One turn or mirror swaps these rows in pairs. Which row does each one swap with?
The rows were stretched afterwards, more along some directions than others.
q32: [ 33 -15   4  -9  -8  -5 -32  12   6  21   6  -9 -20   8 -26  -7  28]
q169: [ 20  26  31  18   0   9  39 -22  -5  -6  26  13  33   7  30  11  -4]
q442: [ 11 -21  27  -5  16  23  -4  27   2  19  17   9   8  26 -16 -20  -5]
q699: [ 13   0  40  -9   2  -2 -12  11 -10   6  18 -25  34   0 -12   8 -17]
q52: [ 20  11   1  10  24  52  16  10  35  -9   7 -22  38   1  30  20  14]
q379: [ 14  16  16   3  10  -8 -14  10  -2  11  26   7   4   6  18  17  14]
q852: [ -6   1 -11   0  13 -11  26  16  18  -9  -6  -7   4  -1  30  25   8]
q837: [ 10  19  19  16  24  25  37 -19   8   1  17   7  16   5  26  23  -5]
q471: [  3  33  -7  26  13  37 -11  -1 -12 -18  18  10  22  -2   9  -1  10]
q512: [ 27  -5  24 -19 -13 -24 -32   1 -13  26  15   6 -20   8 -20  -6  27]
q545: [  6  11   5   8  14  18  10 -15  22  21 -19  24   6   0   9  24 -14]
q901: [ 11  -9 -13  -3 -12 -19 -10   9   0   3 -11   1 -18  19  -7  -3  33]
q46: [ -9  16 -26   1  -5 -15 -11  -1 -26 -28   2 -23   3 -25  20   2  -6]
q564: [-7 14 37  2 15  3 21 -1 33 16 20 42 13 27 18  1 -1]
q53: [-13  16 -20   5   6   2  39 -20   3   9  -7  58   4  -7  17  14  12]
q881: [-29  -5 -26 -18   2 -14 -17  12  14   1  -1  14   4  14  14  -4  10]
q698: [-10 -12  13   5   6 -27 -29  27   7   1  -4   4  -2  27  13   9  12]
q364: [ 12  25  44 -21  15  -9  17  23  10  17  31  34  38  28  36   6   9]
q225: [-22 -17 -21 -15 -10 -14  -2   1  15   1 -26  -1 -16  14  12 -10  -3]
q117: [-17  -9   1  -1  -6  -1   1   3   0  -1 -14  13  13  31  21   0 -15]
q147: [-14  -3  26  -6   3 -20   0  17  -2  -3   4  -9  -7  -6  -9  -2  -6]
q738: [ 11  -6  14 -10  29  13   3  16  21   0  12  -6  32   7  36  19  -1]
q580: [-18  -3 -41  -1 -12 -15 -26   3 -17 -28 -16 -30  -5  -9  23  -2  -4]
q535: [-16  28   0  12   2 -12   9   8 -25 -20  19  43  15  -8  26  -8   4]
q870: [ 28  -3  48  -8  21  39  -2  30  21  14  21 -10  27  40   0  -3   4]
q380: [ -3   3  37   2  -1   0   1  31 -16   0  24  25  14  30   2 -35   6]
q137: [-4 37  8 14 24 17 39  1 27 -5 11 37 16  9 37 11 11]
q878: [ 23  13  42 -11 -28 -30 -12  -5 -13   3  17 -11  11  19  -1   2   5]
q977: [ 27   0   4   6 -11  16 -41  13  -2   7  12   0   5  23  -9  -4  38]
q302: [  2   3  12   3 -14  -4   8  -3 -26  11  18  27  -8   3 -27  -9  14]
q295: [ -1   5 -26   0  -5   1 -24  -3 -11 -22   6 -21  10 -20  27   3  18]
q902: [-26   9 -24   9   5   0  -8  22  -6 -29   9   7  23   1  27  -6  20]
q867: [  0 -19  -1 -12   2   6   8   5  19   7 -18   1 -18   0 -11   1   3]
q193: [  0  10  32   5 -21 -23   7 -16 -25   4  23  26   5  20 -11 -18   2]
q361: [-17  -8 -17  17   6  24  -3   4  11  -4 -19  -1 -27   1 -12 -11 -12]
q889: [ 22   9  -5  -3 -13  16  16 -15 -12  -4  20   3  23 -10  -9  -6  17]
q467: [  9 -32  36 -12  15   5   2  15   9  28   7   2  -1  30  -8   1   0]
q806: [  5  15   2  25  12  16  42 -19   3 -12   6  11  25  -9  37  20  -6]

q169 pairs with q580
q698 pairs with q364
q225 pairs with q193
q699 pairs with q545

